Each path is a new rotation, seen through one point. The rows after it are directions, each followed by how far the rotation turns it, in degrees per step (0 if it stays put).
Each turn is a multiple of 5 degrees from 10 to 175, or 0.
Each row of a path follows its step; steps can be skipped.
Rotation 1:
step 2: [-42 -32  24  16 -17  22 -25  45  16  -1  29  -4   2  -5  24  12   7  -5
   6  32 -18  12 -20  -6  25  -6 -21  13 -19  14  16 -25   5  -1  32 -18
 -17   6   5  29  -4  15  -4   3  28   5 -13  -4  17 -42  22]
step 3: [  5  -8   1   0  -2 -32 -23  28 -18  31   8  -1  30  20   8  36 -24 -27
   2  -4   8  20  11   5   1   5   8  31 -26 -25 -11  -6  -2   9  -9  -8
  -7 -17   2  52  -7 -22  26 -10 -43   6   5  -1 -35 -29  13]
step 5: [ 19 -23  -4  10   8  29 -12  38   6  32  28 -46 -25 -30  15  13  -3  11
  25   8  11  18 -11  -2  -7  17   1  29  -7   2  -9   9  21  21  40 -27
  -7   3 -31  -4 -28 -26 -21  -9  26  -4  -4 -13  -9  11  -5]
step 6: [  2  -9 -16   4  18  -4  -4  18 -21  38  32   5  41  -1  21 -34  -5  10
  -9  16  19  22 -36 -26  -6  -2  23   8   1  -3 -30 -35 -20  -4  -1 -18
  -6  -5  21 -28  -7 -27   9  10 -22  17 -11  -7 -29 -37  -9]
step 8: [-11 -16   0   6  27   5 -23   1  20 -22 -11 -19 -11   5  -6  14  10  11
  -6  24  36  13 -31  19  -5  37   5   2 -19   9  -7  21  -6  -1  37   6
  16 -16  -7  13 -26 -58 -26 -28 -38  11 -15 -17  20 -12  13]
step 11: [-28 -14  29  11   8  -4 -41  12   9 -25   0   3  24   6   1 -39  -3  -5
   6  12 -15  18 -14  -5  20 -10 -22  26 -36  -1 -15   5   1  19  40  -3
  20  25 -12 -11  -3  -4 -40   4 -29 -20 -43  20  14 -19   3]
step 12: [  5   5   4  44 -22  -8 -10  10 -16 -27  30 -27  11  25  15  41  -4 -14
   8  -4   5  10  14 -15  21 -18 -14  30  29 -36 -10  -2   4   9   2  -7
  11  10   4   8  -2 -27  15  36 -41  31 -24 -24   0  -1  25]
step 13: [-27 -15  20   0  -8   1 -14 -20 -27 -38 -12  -1   1 -20  -8  38  -1  17
  38 -12  17   5 -10  -2   6 -34  25  13   5  15  -9   7 -28 -13  34 -27
 -34 -22 -15  -3 -16  -7  31   6 -16 -15  17   7   1 -44  -7]
step 14: [ 12 -10  10  17  14  12 -24  26  14   2  29  22  -5 -33  21  17  -2  24
  -5  20  -3  51  28  20  32 -18  -9  23 -21 -32 -10  30  25  10   6  -2
 -15   2 -21  -4 -18  -3 -27   1  11 -13  14  16   4 -41  -7]
step 15: [-14 -26   4  13  26  24  10   9   9  10  27 -15   3   1 -11  10 -19 -11
  -3  23  -7  19  23   9 -12   4  38  44  -5 -14  -2 -50  12  -3  11 -16
  -1  23  45  17  14 -22  16  33 -24  14 -10  -7 -13 -34 -13]
step 16: [ 11  -8  18  -9 -18   8  -4  -5 -39   7 -30 -26   0   4 -22 -19   0  -6
  35 -29  24  -3  -8  -6  -2   2  31  11 -23 -67  -1   5  23  27   6 -15
 -26   3  -9  -9 -10 -14  15  -7 -15 -24 -16  -2 -10 -41 -12]
Speeds:
[ -4   6  -7   6  -6   2   1  -4  -5   4   4   3   7   4   3  -9  -2   2
   5  -5   0  -9 -10  -3  -9 -10  -6   3   5   0  -1   1   4  -1   5  -5
  -1  10  -6  -7  -3  -6  -4   6   2  -3  -6  -5  -1   5   3] | 65
[ -2   3  -5  -6  -5  -2  -1   4  -1  -5   2   8  -7  -1  12  13  -3 -10
  -4   0   4  -1   7  -4  -3  -1   3  -1  -9   5  -8   0   0   1   5  -5
  -3   8  -6  -5   7   6   3   1  -4  -3  -8   0   3  -1   1] | 35
[  4   3   0  -3   4  -6   3   7  -3  -5   2  -4   0   0   0  -4  -2   5
   9   0  -8  -4  -4 -10   6   8   8   6   2  -5  -6  -9   3   8   5   2
   9   3  -3  -9  -4   9   4  -2   0   1  -1   4   2   8  -5] | 65
[  1   1   9   1 -12  -1  -5  -1 -12   0  -5 -12  -1  -9  -1  -2   0  -3
  -6   2  -9  -1  -1  -7   1  -6  -8  -4  -7   3   1  -2   3   2   1   2
  -1   4   5   0   2   1  -3  -3   6  -8   1   2   3  -5 -11] | 160
[ -5  -2   1  -9  -6   9   4  -2  -1  -6  -6   4   3   4   2  -8   0 -15
   0   4  -3   3   1  -9   5  -1  -4  -2   4   4  -6   3   1   3   1   5
   5  -2   0   2  -6  -7  -3   0  -3   5   9   4   9   6   8] | 35
[ 11  -5  -1   0   5   9  -5   1  -1   0  -2  12 -10   2   3  -6  -9   4
  -6   4  -4   6  -7  -4   0  -7  -2  -2  -1   1  -1  -7   5  -4   4  -2
   1  -4   4   2  -3   6   3   8   5  -1  -3   7  -9   0   3] | 85
[ -3   3   6   3  -5   7   0   3   9  -3  -1   4  -1   9  -4  -3   6   1
   4  -1   3  -4   1  -5  14  -3   1  -6  -4  -3  -5  -2   2   0   1  -7
  -5  -2   0  -4   6   6  -9  -5   0  -2   5  -9 -13   0  -3] | 155
